Rotation paths and how fast each direction turns (deg/step)
Each turn is a multiple of 5 degrees from 10 to 175, or 0.
Each row of a path follows its step; steps can be skipped.
Rotation 1:
step 0: -1.20 -2.24 +0.84 +1.12 -0.72 +0.99 +0.79 +2.00 +0.70 +0.79 +0.52 +3.78 +0.45 +1.99 -2.16 -1.15 +3.39 -0.69 -0.58 -0.30 -0.19 +0.34 +1.59 +3.61 +3.79 -0.37 +2.09 +1.32 -0.42 -1.28 +1.65 +0.54 -0.53 -1.09 -2.35 -0.08 +0.07 -2.74 -1.98 -0.26 +0.64
step 1: -1.09 -3.39 -0.32 +2.26 +1.28 -2.59 +0.93 +0.44 +1.09 +1.19 +0.32 -0.04 +1.71 +2.02 -0.08 -0.02 -0.70 +0.02 +0.28 -1.59 -0.53 -3.09 -1.33 -3.07 +1.81 -2.49 +2.22 -1.22 +0.71 -1.53 -1.76 +0.92 -1.69 -3.19 -0.73 -3.64 +0.80 +0.10 +0.59 -0.89 +0.30
step 2: +3.63 -0.19 +2.01 -0.64 -1.13 -2.66 -1.86 -2.83 -0.29 +1.96 -1.72 +3.77 -1.28 +1.51 +0.47 -0.23 -1.09 -3.13 +0.71 -0.07 +0.01 -0.67 +3.06 -0.80 +2.16 -0.08 -0.76 +1.27 +0.86 +0.27 -0.02 -0.52 -0.71 -1.68 +1.74 -2.51 -1.36 -0.69 -1.37 -1.76 +0.31
step 3: -0.72 -1.27 -0.31 +0.32 -1.20 +2.80 +2.26 -0.35 +1.05 +0.86 -0.69 -0.06 -0.02 +1.76 -0.95 -1.65 -1.61 +0.11 -2.38 +0.79 +0.20 +2.26 +4.31 -0.81 +3.01 -1.31 +1.45 +1.22 -1.98 -1.83 -1.54 -0.93 +3.64 -0.75 +0.09 -3.27 +0.80 +0.70 -1.10 +1.08 +0.84
step 4: -0.35 +0.33 +0.34 +1.19 +1.08 -0.03 -0.05 +0.50 +2.52 +1.62 -1.33 +1.50 -0.91 +1.24 +1.87 +1.86 +0.69 -0.02 -2.36 +0.97 -1.96 +0.27 +0.14 -0.21 +2.95 -4.37 -0.67 -2.13 -0.76 -1.82 -3.91 +1.15 -1.21 +0.53 -0.23 +0.74 -3.12 +0.42 +1.74 -2.20 +1.75
step 5: -1.04 -0.66 +2.56 +0.98 -1.26 +0.29 +0.11 -1.13 +1.06 +4.05 -4.64 -0.22 -2.07 +0.11 +0.35 -2.57 -1.77 -2.07 -0.47 -1.47 -0.79 -2.58 +1.83 +2.02 -1.11 +0.31 +0.72 +0.07 +2.55 -1.66 -0.92 -1.13 +0.40 -1.37 -2.49 +1.22 -0.19 +0.88 +0.03 -0.97 +0.86
step 6: -0.40 -2.21 +0.45 +2.25 -1.22 +1.15 -0.71 -1.00 -0.34 +1.14 -4.80 -1.37 +1.29 +0.07 +2.64 -0.68 -0.54 -0.44 +1.47 +0.26 +1.49 +0.20 -1.00 -2.49 +3.29 -0.30 -1.51 -1.02 -4.32 +1.10 +0.05 -1.75 +2.34 -0.11 -0.26 -0.12 +0.97 -0.07 -0.13 -0.52 +2.56
step 7: +0.56 +1.07 +1.65 -1.16 +0.17 +0.41 +3.05 +0.32 -1.89 +2.18 -1.28 +0.00 +0.52 -0.64 +1.64 +2.66 +0.46 -4.32 -1.31 +1.95 -0.73 +0.29 -0.33 -0.53 +0.54 +0.29 -0.68 -1.16 -0.48 -4.80 -0.97 -0.69 +2.02 -0.03 +3.15 +1.71 +0.76 -0.53 +1.84 -1.61 +0.62
step 8: -0.54 -0.50 +2.00 +0.24 -1.16 +1.50 +2.01 +3.46 +2.15 +3.22 -2.21 +0.79 -2.22 -1.08 -2.26 -0.46 +2.21 -1.33 +1.75 +0.19 +1.36 +0.86 +0.77 +0.26 +0.17 +0.25 +3.23 -1.01 -0.99 -0.02 +0.22 +0.81 +0.57 +3.27 -1.52 +1.15 +0.73 -2.44 -0.90 -1.93 +1.94
step 9: -1.94 -4.54 -0.86 +3.64 +1.53 -2.58 +0.79 +2.00 +0.67 -0.29 -2.39 +0.76 -0.52 -1.74 +0.92 +3.28 -0.47 -2.03 +0.45 -0.49 -0.86 -2.29 -2.26 -0.76 +1.47 -0.40 +1.50 +2.08 -0.74 -0.91 +0.36 -0.19 +0.97 +0.12 -1.25 +0.43 +1.51 -0.90 +2.06 +1.26 +0.47
step 10: +2.53 -2.53 +2.00 -0.10 +0.68 -1.57 +0.09 -0.84 -1.31 +2.30 -1.31 +1.25 +2.39 +0.94 -1.09 -0.54 +0.43 -3.55 +1.91 +1.10 +1.48 +1.06 -2.43 +1.60 +1.49 +1.56 +2.00 +1.99 +0.21 -1.92 +1.47 +0.52 -1.88 -2.25 +2.45 +0.80 -1.69 -1.07 -1.11 -0.51 +2.15
Speeds:
-0.73 -0.35 +0.30 -0.06 -0.22 -0.31 -0.23 +0.60 -0.06 +0.48 -0.24 -0.49 -0.79 -0.25 +0.58 +0.16 +0.19 +0.09 +0.02 -0.42 -0.02 -0.91 -0.25 -0.39 -0.35 +0.40 +0.71 +0.61 +0.03 +0.85 -0.88 -0.27 -0.91 -0.19 -0.74 -0.41 -0.59 -0.29 +0.11 -0.72 -1.13 => 95
-0.08 +0.81 +0.23 -0.08 -0.39 -0.26 -0.85 -0.34 +0.26 +0.71 +0.44 -0.21 -0.56 +0.49 -0.92 -0.55 -0.12 -0.89 +0.76 -0.55 -0.70 +0.23 +0.20 -0.06 -0.32 +1.00 -0.05 +0.11 +0.41 -0.76 +0.49 +0.06 +0.05 +0.66 +0.26 +0.04 -1.02 -0.03 +0.22 -0.64 +0.10 => 130
-0.23 +0.48 -0.60 +0.33 +0.60 +0.38 +0.34 +0.47 +0.08 +0.24 +0.16 +0.44 -0.84 -0.05 -0.09 +0.09 -0.19 -0.15 -0.59 +1.37 -0.47 +0.62 +0.67 +0.01 +0.15 +0.24 +0.44 +0.58 +0.11 +0.25 -0.57 +0.32 -0.57 +1.69 -0.10 -0.21 +0.42 +0.00 +0.33 +0.34 +0.11 => 80
-0.97 +0.36 -0.29 -0.12 +0.48 -0.28 +0.69 +0.04 +0.24 -0.47 +0.35 +0.10 +0.05 -0.03 +0.56 -0.13 -0.28 -0.26 +0.14 -0.12 -0.21 -0.94 +0.41 +0.57 -0.40 +0.17 +0.16 +0.74 +0.62 -0.80 +0.08 -0.57 +1.30 -0.31 +0.12 -0.51 +0.78 +0.63 +1.01 -0.21 -0.39 => 175
-0.30 +0.56 -0.47 +0.41 +0.23 +0.66 -0.24 -0.11 -0.88 -0.18 -0.54 -0.12 -0.06 +0.21 +1.18 -0.53 +0.89 -0.48 -0.54 -1.22 +0.21 +0.12 +0.40 -0.32 -0.30 +0.15 +0.26 -0.43 -0.15 -0.35 +0.74 +0.88 -0.52 +0.18 +0.06 +0.10 +0.83 -0.61 +0.34 -0.29 +0.04 => 45
+0.24 +0.12 +0.98 -0.32 -0.33 +0.93 -0.17 +0.56 -0.67 -0.61 +0.42 -0.29 -0.35 +0.24 +0.91 -0.04 +0.11 -0.19 -0.05 +0.23 -0.24 +0.75 -0.35 -0.19 +0.88 +0.29 +0.68 +0.09 +0.29 +0.19 -0.27 +0.22 +1.13 +0.02 +1.12 -0.15 -0.35 +0.44 -0.59 -0.14 -0.71 => 90
Rotation 2:
step 0: -1.20 -1.84 -1.23 +2.38 +1.35 +0.24 +3.84 +0.59 -1.61 -1.08 +1.13 +0.37 +1.91 +3.70 -1.43 -0.25 -1.52 -0.85 +1.02 +0.87 -0.47 -1.56 -0.66 +0.04 +0.11 -0.46 -1.65 -0.25 +1.00 +1.55 -0.46 -1.98 +0.21 +0.12 +1.57 -0.01 +1.05 -0.53 -1.81 -2.17 +1.20
step 1: -1.51 -0.11 -1.47 -0.11 -0.17 +2.24 +0.57 -0.81 +0.25 -0.67 +2.95 +2.29 -4.14 -0.78 +0.69 -1.34 +0.71 -0.65 -0.32 +0.24 +0.54 -1.10 +0.29 -0.22 -0.12 -1.76 +0.33 +3.01 +1.04 +0.04 -2.79 -1.49 -1.51 -1.24 +0.92 -1.50 -0.23 +0.86 -2.21 -0.74 -0.35
step 2: +0.94 -3.20 +1.05 +1.21 -0.53 +0.81 -0.04 +1.94 +0.70 +1.35 +2.15 +0.65 +1.83 -2.29 +0.80 -0.54 -1.19 -3.17 -2.42 -2.37 -1.65 +0.19 +0.54 -1.22 +0.30 +0.89 -0.14 +1.50 -0.14 -0.39 +0.88 -2.40 -1.08 -2.40 -0.48 +0.41 -0.11 -1.37 -1.34 +1.02 +0.20
step 3: -1.05 -2.09 +0.17 -0.12 -1.12 +2.00 +3.41 +0.00 -3.09 -2.26 +1.26 -0.59 +0.73 +0.76 -0.69 +1.72 +0.54 +0.37 +0.21 -1.72 -0.05 +0.91 +0.89 +0.57 -1.27 -0.05 +1.01 +0.05 +0.77 +0.01 +0.03 -0.39 -0.14 -1.81 +1.85 +1.37 -0.10 -3.30 +1.21 -3.29 -0.44
step 4: +0.51 +0.50 -0.66 +0.64 -0.32 -0.11 +1.61 -0.99 +2.00 -0.93 +1.55 +3.15 -0.95 +0.43 +0.34 +1.25 -1.28 -0.12 -0.75 -1.85 +1.61 -4.94 -0.34 +0.23 -2.15 -1.73 +1.37 +0.29 +0.96 +0.35 -0.23 +0.29 -1.06 -2.54 +1.56 +0.75 +1.65 +1.52 -0.16 -0.55 -0.70
step 5: +0.51 -3.94 +0.18 +0.15 +1.95 +0.40 +0.61 +3.34 -0.90 +0.15 +1.44 -0.59 -0.71 +0.92 +0.65 +2.23 -1.82 -1.99 -2.43 -0.02 -0.16 -0.98 +1.09 +0.79 +1.25 -1.71 +0.97 +1.31 -0.94 -0.88 +0.02 -2.46 +0.47 +0.59 -0.48 -0.50 +0.58 +2.27 -1.14 +0.01 -2.27
step 6: -2.29 -0.43 -0.97 +2.84 +1.42 +1.06 +1.53 -0.74 -1.48 +1.92 +2.23 -1.94 -0.43 +1.04 -0.72 -0.54 -2.03 -0.23 -0.70 -0.79 +1.22 +0.93 +1.74 -0.37 -0.98 +0.38 +1.33 +1.71 +0.73 +3.33 -0.19 -0.88 +0.93 -1.72 +1.81 -1.52 -0.50 -2.70 +0.23 -0.60 -1.30
step 7: +0.69 +1.85 -0.40 +0.51 -0.88 +3.26 +0.63 +2.14 +0.40 -0.58 +2.13 +2.77 +1.78 +1.02 -0.43 -1.23 -1.30 -1.59 -0.06 -2.76 +1.11 +0.12 -2.37 -0.47 -0.97 -1.61 -0.30 +0.30 +2.54 -0.47 -1.55 -0.55 -0.33 -1.54 +0.39 -2.12 +0.89 +0.85 -0.43 -2.10 -0.07
step 8: +2.83 -1.74 -0.77 -1.36 +1.94 +0.08 +1.97 -0.37 -0.47 -0.09 +0.83 -0.42 +0.57 -2.38 +0.65 -1.26 +0.17 -1.05 -1.82 -1.69 -1.38 -0.83 +0.34 +2.52 -0.77 -0.74 +2.49 +0.65 -0.01 -1.15 -2.52 -2.96 -0.96 +0.19 +0.66 +0.98 -0.29 -0.52 -2.49 -1.47 -1.65
step 9: -2.04 -1.03 -0.18 +2.60 -1.58 +1.30 +0.79 -0.55 +0.88 -0.49 +3.86 -2.01 +1.62 +1.04 -0.52 +1.13 -1.52 -0.93 -0.23 -0.99 -2.07 -2.13 +2.05 +0.52 -1.03 -0.80 -0.73 -1.09 -2.32 +1.40 +0.25 -0.21 -1.94 -0.20 +1.97 +0.37 -0.87 -1.21 -0.90 -0.98 -1.29
step 10: -0.29 +0.46 +0.22 -1.46 -1.87 +3.04 +1.21 +0.46 -0.67 -0.57 +2.41 +1.60 -0.67 -0.75 +0.26 +2.28 -1.91 +0.87 +2.32 -2.01 +0.69 -2.13 +0.14 -0.70 +2.31 -2.00 +0.89 +1.64 +1.10 -0.20 -0.38 -2.01 +2.60 -1.12 +1.63 -1.26 +0.35 -0.21 +0.46 +0.18 -1.24
Speeds:
-0.16 +1.08 -0.20 -0.15 -0.13 -0.26 -0.47 -0.25 -0.64 +0.15 +0.15 -0.88 +0.50 +0.26 -0.50 -0.99 -0.71 +0.33 -0.15 -0.83 -0.54 +0.22 -0.06 +0.25 -0.19 -0.66 +0.26 -0.65 +0.15 +0.46 -0.54 -1.08 +0.05 +0.69 -0.01 -0.37 -0.33 +0.98 -0.44 +0.01 +0.27 => 40
-0.26 +0.05 +0.15 +0.31 +0.74 -0.04 +0.19 -0.17 +0.99 +0.06 +0.71 -0.42 -0.65 +0.74 +0.10 +0.82 +0.03 +0.36 +0.52 +0.47 +0.06 -0.63 +0.24 +0.13 +0.76 -0.75 -0.18 -0.46 +0.07 +0.54 +0.18 -0.93 +0.99 +0.47 -0.30 +0.81 +0.76 +0.32 +0.43 +0.30 +0.15 => 70
-0.69 +0.23 -0.19 +1.21 -0.67 -0.10 +0.30 -0.02 -0.29 +0.05 +0.29 -0.38 -0.74 +0.36 +0.75 -0.51 +1.26 +0.13 +0.08 -0.11 +0.42 -0.20 +1.00 +0.08 -0.82 +0.07 -0.17 -0.78 -0.31 +0.43 -1.00 +0.78 +0.25 -0.07 +0.16 -0.06 -0.22 +0.03 +0.11 -0.34 -0.01 => 130
+0.09 +0.02 +0.71 +0.72 -0.17 -0.96 -0.03 -1.09 +0.51 +1.03 -0.41 +0.65 +0.72 -0.26 -0.63 -0.24 +0.15 +0.05 -0.02 -0.23 +0.68 -0.62 -0.13 +0.07 +0.02 +0.78 +0.23 -0.07 -0.42 +0.93 -0.19 -0.58 +0.02 -0.62 +0.11 +0.00 +0.55 -0.30 -0.70 +0.46 -0.31 => 160
-0.23 -0.46 -0.29 +0.17 -0.45 -0.26 -0.57 +0.31 +0.52 -0.42 -0.97 -0.64 +0.59 -0.76 +0.69 -0.11 -0.38 -0.92 -0.21 +0.80 +1.06 -0.14 +0.07 +0.11 -0.24 -0.14 -0.16 -0.10 +0.40 -0.27 -0.68 -1.25 +0.17 +0.02 +0.36 +0.50 -0.56 -0.01 +0.69 -0.04 -0.16 => 120
+0.00 -0.09 -0.11 +0.13 +0.62 +0.26 -0.30 -0.45 +1.10 +0.48 -0.22 -0.25 -0.48 +0.36 +0.20 -0.46 +0.39 -0.60 +0.04 -1.19 +0.04 +0.88 -0.03 +0.30 +0.63 +0.49 -0.87 +0.39 +0.19 -0.51 -0.46 -0.31 -0.56 +0.50 +0.80 -0.24 +0.60 -0.39 -0.02 -0.78 +0.68 => 60
